[[ 12.3 -16.8  22.5]
 [ 26.9   2.8 -18.9]
 [ 22.7 -10.6 -21.2]
 [ 12.3   7.9 -50.4]
 [ 31.4 -48.9   8.1]]
|
[[-16.8  22.5]
 [  2.8 -18.9]]

[[ 52.3  -0.7  60.3  52.8]
 [-35.0   1.6 -43.2 -37.4]]
|
[[ -0.7  60.3]
 [  1.6 -43.2]]

[[ -7.0  -6.8  -6.9  -1.8  -6.7]
 [ -0.9  -0.1  -0.4  -4.7  -0.2]
 [-47.7 -55.1 -55.1 -36.4 -47.3]
 [  6.1   5.7   5.4 -13.9   7.0]
 [-22.5 -26.5 -26.5 -19.5 -22.4]]
|
[[-6.8 -6.9]
 [-0.1 -0.4]]

[[-43.2  17.2  16.1   1.1]
 [-14.1 -35.2 -57.7 -41.2]
 [-34.3  33.5  48.4  26.3]]
|
[[ 17.2  16.1]
 [-35.2 -57.7]]

[[-58.8  11.0 -21.9  11.4]
 [ 33.3 -17.3   5.4  17.7]
 [ 39.7 -12.5  13.4  -5.8]]
|
[[ 11.0 -21.9]
 [-17.3   5.4]]

[[26.7 66.4 10.9 -1.7]
 [ 1.1 22.0 67.3 12.2]
 [53.4 42.4  1.8  0.3]
 [ 0.1 -0.1  6.5 56.4]]
|
[[66.4 10.9]
 [22.0 67.3]]

[[ 32.5   3.9   2.7  -4.8 -39.9]
 [  0.1  17.3   8.7   5.4 -55.3]
 [ -6.2  20.2   8.0   8.0 -52.5]
 [ -3.3  14.8   4.1   6.3 -52.2]]
|
[[ 3.9  2.7]
 [17.3  8.7]]

[[43.9  5.6 49.9]
 [44.8  6.1 50.8]]
|
[[ 5.6 49.9]
 [ 6.1 50.8]]
---
[[-41.6  47.3 -35.7 -42.7 -30.5  29.0 -25.8  32.7]
 [-15.8   8.4 -35.7   6.5   6.6   7.7  -9.4  17.1]
 [-20.3  17.7 -35.7 -30.6 -30.0   5.3 -16.2 -29.9]
 [-53.1  30.1 -35.7  -9.5 -11.6  18.3 -36.1  -0.7]
 [ 43.2 -13.7 -35.7 -25.5 -19.6 -13.5  27.6 -21.1]
 [  1.1  16.7 -35.7 -18.2  -7.2  12.5   3.8  39.8]
 [ 22.8  -7.7 -35.7 -17.3 -15.0  -8.9  13.7 -21.7]
 [-20.6  35.9 -35.7 -48.1 -35.8  19.4 -12.9  15.6]
 [-43.1  45.4 -35.7 -47.6 -38.2  25.0 -28.6   9.8]
 [ 15.1  -9.6 -35.7   6.9   7.2  -5.0  10.6   4.4]
 [-40.2  23.9 -35.7  -4.3  -4.7  15.9 -26.4  10.7]
 [-16.7  14.8 -35.7   1.5   5.5  12.9  -8.7  33.8]]
|
[[ 32.7  17.1 -29.9  -0.7 -21.1  39.8 -21.7  15.6   9.8   4.4  10.7  33.8]
 [-25.8  -9.4 -16.2 -36.1  27.6   3.8  13.7 -12.9 -28.6  10.6 -26.4  -8.7]
 [ 29.0   7.7   5.3  18.3 -13.5  12.5  -8.9  19.4  25.0  -5.0  15.9  12.9]
 [-30.5   6.6 -30.0 -11.6 -19.6  -7.2 -15.0 -35.8 -38.2   7.2  -4.7   5.5]
 [-42.7   6.5 -30.6  -9.5 -25.5 -18.2 -17.3 -48.1 -47.6   6.9  -4.3   1.5]
 [-35.7 -35.7 -35.7 -35.7 -35.7 -35.7 -35.7 -35.7 -35.7 -35.7 -35.7 -35.7]
 [ 47.3   8.4  17.7  30.1 -13.7  16.7  -7.7  35.9  45.4  -9.6  23.9  14.8]
 [-41.6 -15.8 -20.3 -53.1  43.2   1.1  22.8 -20.6 -43.1  15.1 -40.2 -16.7]]

[[ -2.3   7.3  36.9   7.3  29.6 -15.9   2.4  14.8 -14.8 -19.4]
 [-11.2  17.4  56.9  24.6  57.2 -41.8   8.0  11.0 -25.2 -27.1]
 [ -1.6   6.6  39.6   6.6  32.7 -16.6   5.2  14.4 -17.3 -19.7]
 [ -4.0   9.9  43.5  13.9  38.0 -25.6   0.3  12.2 -17.3 -21.2]
 [ -5.9  11.2  46.8  11.5  39.5 -22.6   5.8  18.6 -19.2 -25.7]
 [ -5.3  11.1  46.5  13.8  40.4 -25.7   3.1  15.2 -18.9 -23.9]
 [ -9.9  16.0  56.1  20.1  52.3 -35.4   7.2  16.3 -23.7 -28.8]
 [  0.5   6.3  18.6   5.0  12.3 -12.6  -2.3   6.8  -7.7  -7.7]]
|
[[-19.4 -27.1 -19.7 -21.2 -25.7 -23.9 -28.8  -7.7]
 [-14.8 -25.2 -17.3 -17.3 -19.2 -18.9 -23.7  -7.7]
 [ 14.8  11.0  14.4  12.2  18.6  15.2  16.3   6.8]
 [  2.4   8.0   5.2   0.3   5.8   3.1   7.2  -2.3]
 [-15.9 -41.8 -16.6 -25.6 -22.6 -25.7 -35.4 -12.6]
 [ 29.6  57.2  32.7  38.0  39.5  40.4  52.3  12.3]
 [  7.3  24.6   6.6  13.9  11.5  13.8  20.1   5.0]
 [ 36.9  56.9  39.6  43.5  46.8  46.5  56.1  18.6]
 [  7.3  17.4   6.6   9.9  11.2  11.1  16.0   6.3]
 [ -2.3 -11.2  -1.6  -4.0  -5.9  -5.3  -9.9   0.5]]

[[51.2 12.3]
 [17.3  4.8]
 [ 1.6  0.6]
 [ 0.0  0.0]]
|
[[12.3  4.8  0.6  0.0]
 [51.2 17.3  1.6  0.0]]

[[ 47.6  -7.5  40.0  -7.9  -1.3   0.6  48.9]
 [ 18.6   5.7  14.1   5.4   4.8  -0.9  21.8]
 [ 45.8  -5.8  39.8  -6.8  -1.9  -1.7  51.9]
 [-32.1  -8.2 -26.4  -7.5  -8.3   1.8 -37.3]]
|
[[ 48.9  21.8  51.9 -37.3]
 [  0.6  -0.9  -1.7   1.8]
 [ -1.3   4.8  -1.9  -8.3]
 [ -7.9   5.4  -6.8  -7.5]
 [ 40.0  14.1  39.8 -26.4]
 [ -7.5   5.7  -5.8  -8.2]
 [ 47.6  18.6  45.8 -32.1]]

[[  1.4  -5.4]
 [  0.8 -16.8]
 [  5.7 -11.0]
 [-43.6 -52.3]]
|
[[ -5.4 -16.8 -11.0 -52.3]
 [  1.4   0.8   5.7 -43.6]]

[[  5.6 -48.5   7.8 -23.6  59.0  51.9  50.1]
 [ -1.2  15.8  -3.1   7.4 -21.0 -16.9 -18.5]
 [  5.3 -14.4   5.2  -6.5  11.4  13.4   5.9]
 [  2.1 -19.6   4.8  -9.2  25.4  20.3  21.9]
 [  8.6 -16.7   9.7  -6.8   9.9  13.7   1.4]
 [ 10.7 -53.4  13.5 -25.1  58.1  54.3  44.6]
 [ -3.9  12.2  -3.4   5.8 -10.5 -11.9  -6.3]]
|
[[ 50.1 -18.5   5.9  21.9   1.4  44.6  -6.3]
 [ 51.9 -16.9  13.4  20.3  13.7  54.3 -11.9]
 [ 59.0 -21.0  11.4  25.4   9.9  58.1 -10.5]
 [-23.6   7.4  -6.5  -9.2  -6.8 -25.1   5.8]
 [  7.8  -3.1   5.2   4.8   9.7  13.5  -3.4]
 [-48.5  15.8 -14.4 -19.6 -16.7 -53.4  12.2]
 [  5.6  -1.2   5.3   2.1   8.6  10.7  -3.9]]
---
[[ -2.8   8.0   2.3   6.3  44.8]
 [-15.9   2.8  21.8   5.6  64.1]
 [  7.7   6.2 -12.9   0.9  14.2]
 [ -3.3   1.4   4.6   2.7  11.1]
 [  0.8  -3.2  -0.2  -2.5 -14.8]]
|
[ 44.8   5.6 -12.9   1.4   0.8]

[[-17.9   9.2]
 [  0.1   4.4]
 [ 52.2 -26.0]]
|
[9.2 0.1]

[[ -9.6  10.3  13.6]
 [-32.8  45.7  64.9]
 [-36.6  47.5  63.0]
 [ -3.6   2.3   5.4]]
|
[ 13.6  45.7 -36.6]

[[-55.1  -2.7 -13.0]
 [ 20.8  15.7   8.9]]
|
[-13.0  15.7]

[[  4.0  13.3   4.3 -24.5  15.7]
 [ 22.1 -36.5  33.0  57.1  53.4]
 [  4.7  -1.1  -1.5  20.2   6.3]
 [ -3.7  -2.6  -2.1   0.2  -2.0]
 [ -0.4   0.2   0.3   4.1  -2.0]]
|
[15.7 57.1 -1.5 -2.6 -0.4]

[[ -3.2  49.2]
 [-16.9  10.9]]
|
[ 49.2 -16.9]
